Which row each row swaps with, under one turn or mirror:
The rows were stretched afterwards, more along some directions than others.
k_35: [2,41,-11,7,2,2,-33,-18,-17,6,6,-9,31,-17,4,11,9,12,-23,-9,0,0]
k_12: [-32,19,14,-13,-6,-8,6,-38,-1,8,13,8,21,10,6,-8,-23,11,13,16,-1,-29]
k_404: [-20,11,3,-8,12,-9,1,-4,9,11,-3,-3,-19,-9,3,-10,-5,0,6,8,-29,-18]
k_782: [1,53,5,-9,-7,-22,-7,-18,-14,4,-9,-17,4,5,-24,34,8,12,-11,-22,-23,-12]
k_412: [-27,19,9,-10,22,-16,10,-4,4,14,-3,-10,-20,-11,-3,-5,0,-6,12,11,-33,-28]
k_319: [0,17,11,-5,6,15,-27,-9,-11,-9,4,16,-2,-2,-8,9,-1,18,5,-12,-8,-11]
k_897: [7,28,-8,9,0,10,-17,-16,-24,7,15,-3,29,-20,7,2,5,13,-19,2,7,0]
k_871: [-3,22,-1,-6,13,-18,-12,-27,-4,-20,20,-2,33,-29,7,37,-9,-13,-13,20,-7,-8]
k_588: [-5,10,14,-2,7,8,-19,-13,-7,-20,-3,26,4,10,-4,2,-12,18,16,-8,-12,-23]
k_863: [-21,18,7,-13,16,-10,5,-11,4,11,1,-5,-20,-10,0,-6,2,-2,10,8,-31,-23]
k_75: [-11,13,9,-5,7,-26,-13,-27,1,-28,28,4,45,-16,9,26,-10,-16,1,20,11,-6]
k_616: [-11,15,4,-4,4,-29,-13,-19,-4,-26,28,5,33,-30,14,18,-10,-11,-13,22,-2,-5]
k_665: [-14,19,0,-8,10,-9,6,-8,7,17,-3,-10,-18,-9,-4,-2,-1,0,6,1,-33,-19]
k_91: [-18,42,-3,-3,-1,-1,-21,-30,3,3,-4,-16,27,-2,2,21,25,10,-17,-3,-26,7]
k_204: [-17,14,7,-7,13,-8,6,-8,6,10,0,-5,-21,-7,-6,-7,-6,6,11,11,-30,-25]
k_839: [-6,27,8,-14,5,-11,-14,-49,-17,8,20,-22,24,-20,-8,35,5,2,-22,23,2,-11]
k_561: [5,45,0,-9,-10,-18,-5,-23,-14,5,-7,-19,4,1,-25,35,6,24,-13,-21,-18,-10]
k_21: [-6,33,2,17,17,3,4,-25,-11,12,-1,2,5,-10,0,6,9,-21,-5,-19,-33,-37]
k_953: [18,38,-15,8,0,24,-21,-16,-17,13,2,-3,28,-11,-3,6,1,33,-22,-9,-5,-1]
k_489: [-17,4,-2,7,-4,2,26,-24,-5,33,14,-7,39,28,-9,-7,-13,2,9,-17,3,-22]
k_366: [-20,7,4,-5,22,-26,-8,-25,1,-21,28,0,37,-21,13,25,-10,-22,-1,24,0,-13]
k_894: [5,50,3,-9,-14,-16,-8,-21,-11,3,-14,-23,6,2,-28,35,10,19,-14,-24,-25,-12]
k_790: [-11,20,-3,-2,5,-29,-14,-28,-4,-11,24,-3,45,-16,7,34,-6,-27,-6,2,5,-9]
k_127: [5,49,1,-1,-16,-12,-5,-23,-11,7,-12,-16,6,10,-27,31,10,18,-12,-28,-20,-12]
k_464: [10,51,-3,-5,-20,-11,-11,-18,-6,8,-13,-24,5,5,-29,35,9,22,-16,-31,-23,-4]
k_948: [-20,18,3,-13,16,-10,4,-3,9,16,0,-6,-15,-9,-5,-3,-7,2,10,9,-32,-22]
k_406: [0,10,12,-10,9,10,-19,-21,-4,-10,8,19,6,6,-5,10,-9,17,12,-6,-10,-25]
k_200: [-16,21,0,-6,19,-37,-16,-26,0,-16,16,2,42,-18,15,31,-5,-25,-5,12,-6,-17]
k_781: [-5,31,6,8,13,1,-5,-25,-9,1,5,11,5,-13,12,1,6,-18,-1,-13,-34,-30]
k_980: [9,48,3,-10,-17,-18,-9,-17,-10,5,-8,-19,11,4,-30,32,4,21,-11,-30,-17,-7]
k_130: [-20,9,2,5,-2,1,29,-18,-6,38,9,-5,37,39,-23,-6,-15,3,12,-26,4,-28]
k_235: [-17,26,13,-3,-26,8,-13,-11,1,3,34,-18,28,13,-30,21,-4,1,-8,-1,15,6]
k_880: [12,50,-1,-7,-19,-17,-14,-22,-10,6,-6,-20,12,4,-27,39,7,20,-23,-31,-13,-6]
k_194: [-20,4,4,3,-6,0,32,-18,-4,39,16,-2,33,32,-16,-12,-20,10,15,-18,3,-28]
k_591: [-24,15,6,-6,14,-9,10,-15,6,12,3,-7,-17,-9,-2,-6,1,-5,10,11,-25,-23]
k_612: [11,56,-4,-8,-16,-13,-10,-18,-14,14,-13,-25,10,2,-32,38,5,25,-19,-30,-22,-8]
k_928: [-2,26,5,-11,-6,-1,-20,-44,-16,3,4,-24,19,-15,-11,34,1,18,-19,14,-8,-7]
k_114: [-18,9,-1,3,0,7,29,-15,-9,43,9,-6,29,26,-17,-13,-16,7,11,-22,2,-28]
k_132: [13,36,-11,13,-3,15,-24,-19,-23,9,11,-4,34,-5,-2,7,3,23,-23,-12,3,-1]
k_63: [3,24,-8,3,0,2,-10,-16,-11,12,15,-1,38,-15,6,-9,-2,29,-18,-3,5,-5]
k_60: [-16,18,9,6,-24,16,-12,-12,0,3,38,-19,26,9,-23,14,1,1,-7,-5,18,6]
k_292: [0,26,12,-11,-1,-13,-17,-44,-11,0,8,-12,25,-8,-10,34,-4,-1,-13,15,-8,-9]
k_260: [2,33,-12,7,-12,11,-30,-15,-8,13,10,-13,41,-4,-3,6,6,17,-16,-10,7,7]
k_583: [-23,32,4,-19,-4,-3,7,-21,-9,28,4,-29,30,-3,-26,27,6,25,-7,-3,3,-37]
k_386: [-19,16,5,-13,11,-12,2,-2,6,13,2,-7,-19,-13,-3,-7,-2,0,8,12,-32,-17]
k_286: [-23,17,14,1,-26,11,-5,-11,0,11,37,-21,22,9,-26,7,-5,10,-4,2,16,4]
k_30: [-16,41,-2,-10,-2,-3,-20,-28,2,5,-7,-28,31,-14,1,24,28,16,-19,-1,-29,3]
k_809: [-21,43,-1,-10,-6,-8,-30,-20,10,6,-7,-24,34,3,4,22,21,8,-17,-9,-31,7]
k_488: [-22,20,12,4,-20,13,-9,-11,-3,9,37,-15,18,13,-27,11,-3,-6,-7,-2,16,4]
k_370: [-12,35,1,6,17,-6,-3,-19,-10,17,3,-8,10,-15,5,11,10,-24,-8,-26,-32,-34]
k_315: [-5,32,0,6,21,-1,-3,-22,-12,7,1,2,6,-14,9,7,1,-15,-6,-17,-38,-40]
k_658: [-18,42,-6,-15,3,-6,-26,-27,4,4,-5,-31,35,-9,3,29,22,20,-22,0,-30,2]

k_366 pairs with k_132
k_489 pairs with k_60
k_871 pairs with k_953
k_839 pairs with k_588
k_114 pairs with k_235
k_665 pairs with k_464

